[[155 118 154 102]
 [114 138 114 152]
 [140 125 140 120]
 [155 119 154 102]]
->
[[155 119 154 102]
 [155 118 154 102]
 [114 138 114 152]
 [140 125 140 120]]

[[126 122 131 130 126 128 128 141 131 130 136 131 155 128]
 [123 125 119 130 126 126 126 127 129 122 125 126 120 125]]
->
[[123 125 119 130 126 126 126 127 129 122 125 126 120 125]
 [126 122 131 130 126 128 128 141 131 130 136 131 155 128]]

[[138 125 136 121 135 136 133 125 139 129 125 136 123 132]
 [120 127 107 140 123 114 131 137 109 122 125 119 131 130]
 [140 125 149 114 135 140 132 118 150 134 130 138 118 132]
 [117 129 106 141 125 115 127 138 103 124 129 116 137 124]
 [140 126 141 118 135 137 133 125 145 132 127 137 120 133]]
->
[[140 126 141 118 135 137 133 125 145 132 127 137 120 133]
 [138 125 136 121 135 136 133 125 139 129 125 136 123 132]
 [120 127 107 140 123 114 131 137 109 122 125 119 131 130]
 [140 125 149 114 135 140 132 118 150 134 130 138 118 132]
 [117 129 106 141 125 115 127 138 103 124 129 116 137 124]]

[[149 144 138 112 145 110 142]
 [139 136 134 120 138 118 136]
 [145 144 135 114 143 113 139]
 [112 114 120 141 114 142 117]
 [153 148 140 108 149 106 144]
 [106 110 117 146 109 147 113]
 [151 148 138 109 147 108 142]
 [148 146 138 112 146 111 141]]
->
[[148 146 138 112 146 111 141]
 [149 144 138 112 145 110 142]
 [139 136 134 120 138 118 136]
 [145 144 135 114 143 113 139]
 [112 114 120 141 114 142 117]
 [153 148 140 108 149 106 144]
 [106 110 117 146 109 147 113]
 [151 148 138 109 147 108 142]]

[[130 114 155 137 157 155 155 156 155 156 157 156 156]
 [128 114 128 137 129 128 129 131 155 156 157 156 155]]
->
[[128 114 128 137 129 128 129 131 155 156 157 156 155]
 [130 114 155 137 157 155 155 156 155 156 157 156 156]]

[[135 140 135 118 124 141 134 133 135 114 138 113 107 119 121]
 [134 123 139 121 129 136 137 120 124 121 130 112 107 117 114]
 [131 134 138 120 119 143 133 134 136 113 136 108 105 120 120]
 [137 137 128 111 124 145 132 143 149 113 137 127 115 114 132]
 [127 122 130 127 135 115 119 130 126 123 137 127 121 121 135]
 [134 136 139 119 124 142 134 128 132 114 135 111 106 118 120]]
->
[[134 136 139 119 124 142 134 128 132 114 135 111 106 118 120]
 [135 140 135 118 124 141 134 133 135 114 138 113 107 119 121]
 [134 123 139 121 129 136 137 120 124 121 130 112 107 117 114]
 [131 134 138 120 119 143 133 134 136 113 136 108 105 120 120]
 [137 137 128 111 124 145 132 143 149 113 137 127 115 114 132]
 [127 122 130 127 135 115 119 130 126 123 137 127 121 121 135]]

[[123 138 131 128 136 127 131 128 125 138  99 131 116]
 [117 138 137 133 141 130 128 123 130 141 118 138 116]
 [135 122 116 122 116 131 131 129 129 118 134 117 137]
 [106 134 146 137 143 123 121 119 125 138 130 144 110]
 [141 115 114 119 112 128 130 135 131 112 129 115 140]]
->
[[141 115 114 119 112 128 130 135 131 112 129 115 140]
 [123 138 131 128 136 127 131 128 125 138  99 131 116]
 [117 138 137 133 141 130 128 123 130 141 118 138 116]
 [135 122 116 122 116 131 131 129 129 118 134 117 137]
 [106 134 146 137 143 123 121 119 125 138 130 144 110]]
---
[[137 121 124 117 138]
 [141 116 124 111 143]
 [134 125 125 124 134]
 [115 149 129 155 115]]
->
[[137 121]
 [141 116]]

[[130 132]
 [134 142]
 [119 103]]
->
[[130 132]
 [134 142]]

[[129 138 139]
 [131 114 135]
 [127 120 123]
 [128 114 116]
 [127 120 106]]
->
[[129 138]
 [131 114]]

[[114 113 116 145]
 [107 108 106 146]]
->
[[114 113]
 [107 108]]

[[155 121 130]
 [126 152 122]]
->
[[155 121]
 [126 152]]

[[106 150 145 142 145]
 [116 105 108 112 107]
 [120 101 106 110 105]
 [112 147 142 139 143]]
->
[[106 150]
 [116 105]]

[[107 142 131 132]
 [121 120 115 135]
 [118 115 143 124]]
->
[[107 142]
 [121 120]]
